In the rows, 100 means zero.
Each named move below is a turn or a mirror, shown by a few rows before and after it. Which moves, in which order, take the first row of each later pair to the second? The first pair is answered.
move Lub:
114,95,89,87,100,104,112,116,106,73,88,93,98,100,104,102,114,77,92,121,101,82,83,91,80,97,102,105,96,110,116,100,66,94,99,90,96,111,100,109,106,102,86  ->  121,91,84,89,103,97,103,121,104,72,77,88,101,105,106,102,108,72,98,116,102,83,86,90,80,92,102,106,89,110,113,106,76,99,102,93,97,105,99,102,101,106,92
102,105,87,96,105,96,85,117,109,116,109,109,99,87,104,72,85,104,120,88,115,119,120,96,87,91,123,97,107,93,108,96,116,73,93,87,105,96,101,104,100,117,93  ->  98,107,91,95,102,101,92,111,111,117,117,113,98,83,102,71,91,108,115,91,114,116,120,96,86,95,123,96,111,93,109,95,109,70,90,86,103,99,102,109,103,114,87
92,110,102,102,93,114,99,123,88,119,116,88,103,85,91,107,121,101,87,88,99,101,96,83,91,98,91,89,125,80,89,114,99,89,87,116,100,100,94,108,78,115,96  ->  97,105,98,102,96,109,90,129,84,117,107,82,106,89,93,107,115,98,93,85,102,103,98,83,91,94,92,92,118,79,85,119,108,91,89,119,102,96,91,101,73,117,103
move vusa:
111,118,122,106,108,119,78,128,102,116,87,87,116,87,109,63,96,66,123,77,114,83,80,66,91,87,113,99,106,51,103,116,117,99,97,108,113,112,85,121,51,124,113  ->  88,131,140,100,95,138,113,102,111,114,119,111,109,75,106,64,114,80,99,97,103,72,67,72,91,102,112,98,125,63,112,94,74,93,93,99,105,128,94,141,78,106,88
99,83,103,97,95,116,110,105,111,89,107,109,89,94,101,104,120,97,81,115,94,81,93,94,96,104,84,107,110,101,96,99,77,88,87,98,114,103,107,116,104,100,82  ->  105,77,99,107,114,107,89,108,98,100,91,90,93,102,105,109,113,93,85,103,98,92,99,89,105,102,71,108,100,100,83,119,109,107,92,112,115,90,89,96,80,104,103
87,106,114,97,90,113,114,102,97,89,111,94,101,92,91,111,122,97,81,109,95,89,89,88,90,102,92,96,119,91,96,103,72,92,97,104,106,104,93,101,104,96,91  ->  100,97,100,103,103,100,90,117,88,95,91,75,106,102,96,112,109,88,94,95,102,98,98,84,93,94,88,98,106,84,86,120,106,102,104,116,109,92,81,85,83,106,110
99,94,83,104,122,80,109,93,96,103,82,98,110,109,105,109,108,73,109,133,89,87,90,100,129,102,87,110,91,107,103,108,95,124,114,107,94,87,102,99,104,81,90  ->  108,94,76,98,112,74,106,106,105,93,79,103,111,108,105,103,101,68,123,133,93,84,93,101,120,93,103,111,88,99,109,103,92,108,109,97,97,92,115,104,111,90,84
move Vum:
106,103,115,107,102,109,104,118,98,106,139,78,132,99,87,118,127,94,73,120,99,119,95,104,99,97,100,99,116,90,93,114,111,99,91,82,109,90,66,91,102,123,108  ->  115,103,109,98,89,97,111,123,117,92,139,99,130,101,89,103,108,92,98,128,105,113,95,119,89,92,123,106,103,93,110,94,101,80,85,58,106,100,89,100,124,121,97
95,100,116,102,104,84,109,70,104,96,108,106,84,92,101,122,96,84,97,91,84,80,86,93,97,113,93,98,109,122,106,86,86,105,114,87,92,104,94,93,112,79,120  ->  94,104,118,103,102,93,109,74,101,98,114,101,83,86,96,123,105,84,88,86,84,79,87,87,96,115,90,91,117,117,104,91,84,102,111,92,95,104,91,96,109,84,119
91,86,106,99,95,118,97,73,109,115,103,100,93,117,101,101,106,109,90,119,95,97,92,98,115,110,103,110,92,121,100,95,84,112,108,120,102,99,96,83,101,79,101  ->  88,92,108,97,87,128,100,79,109,116,114,100,93,108,93,98,119,109,82,117,95,95,94,91,109,110,104,102,106,112,103,97,76,100,103,121,107,105,99,94,102,86,93
Pairs:
(two moves a pair)
99,100,92,119,106,103,97,94,106,102,123,88,114,94,88,98,119,101,87,79,106,88,123,123,104,103,105,91,111,100,90,90,84,112,97,115,100,117,94,115,91,111,72  ->  104,91,89,122,118,86,94,85,107,102,105,91,113,109,100,101,97,100,100,86,106,92,120,133,111,102,103,103,89,118,87,87,99,130,107,110,91,105,91,97,93,97,84  Vum Vum
87,94,97,77,63,118,94,105,100,90,94,81,133,117,105,87,124,114,72,90,104,94,109,96,94,108,87,110,112,85,88,95,96,90,70,92,92,123,82,90,116,93,103  ->  91,92,92,77,62,114,90,112,101,88,90,80,134,120,104,85,119,109,79,85,106,93,113,96,91,104,91,111,108,81,90,95,102,88,69,90,93,122,84,90,115,98,105  vusa vusa
117,100,104,91,99,80,89,106,94,111,107,96,92,83,114,99,96,99,109,98,112,105,111,96,84,67,118,105,100,102,120,116,111,84,87,104,98,103,102,105,100,124,95  ->  103,109,117,90,97,92,106,85,96,117,127,107,87,75,113,98,105,113,94,108,107,102,105,102,89,78,113,103,110,111,123,105,93,87,87,100,92,107,99,114,110,112,86  Vum Lub
108,87,103,108,91,99,99,109,103,87,99,118,97,95,112,114,108,95,107,113,96,108,104,97,91,110,117,105,88,119,96,94,91,95,86,73,97,108,116,100,127,94,99  ->  116,80,95,112,98,93,85,119,98,88,86,109,100,100,115,115,101,90,113,105,99,112,109,95,93,106,115,106,81,115,91,103,109,100,89,79,99,101,112,89,117,101,110  vusa vusa
102,110,97,99,101,115,98,93,105,115,120,103,103,84,98,80,109,112,94,92,105,102,113,106,104,108,98,94,113,100,97,87,103,94,97,102,105,105,98,112,87,102,97  ->  112,105,89,97,100,106,91,101,110,111,108,103,105,89,101,75,95,106,110,89,109,104,117,110,99,101,107,98,102,98,100,85,112,89,100,96,106,103,104,108,87,105,101  vusa Vum
98,103,105,106,100,105,90,103,106,114,124,99,106,90,94,70,103,111,100,90,105,112,118,97,107,103,105,88,123,91,109,106,122,80,91,104,106,113,93,107,78,124,94  ->  88,106,114,106,105,102,107,76,111,115,130,115,101,92,103,70,95,123,99,107,101,111,108,113,116,114,100,98,116,117,112,88,110,95,97,94,96,110,93,104,94,97,94  Vum vusa
92,117,103,66,101,104,104,88,110,112,112,100,112,72,87,73,90,113,99,122,86,110,107,105,116,93,103,92,108,105,93,107,131,111,127,100,118,103,88,110,101,71,93  ->  93,117,100,66,99,108,98,99,107,112,113,93,115,69,81,72,99,109,95,113,89,110,111,98,111,86,104,87,114,93,92,116,133,104,123,106,123,105,87,112,94,83,92  Lub Vum
107,96,86,111,105,98,82,86,75,104,87,101,96,87,93,112,77,95,103,113,109,99,102,102,111,84,87,96,80,111,106,87,113,125,93,89,99,104,96,111,88,104,99  ->  99,100,92,111,105,106,91,77,74,106,96,106,94,83,93,115,83,102,95,119,106,97,98,104,113,91,83,95,85,115,105,84,105,127,92,90,96,106,94,116,95,97,96  vusa vusa
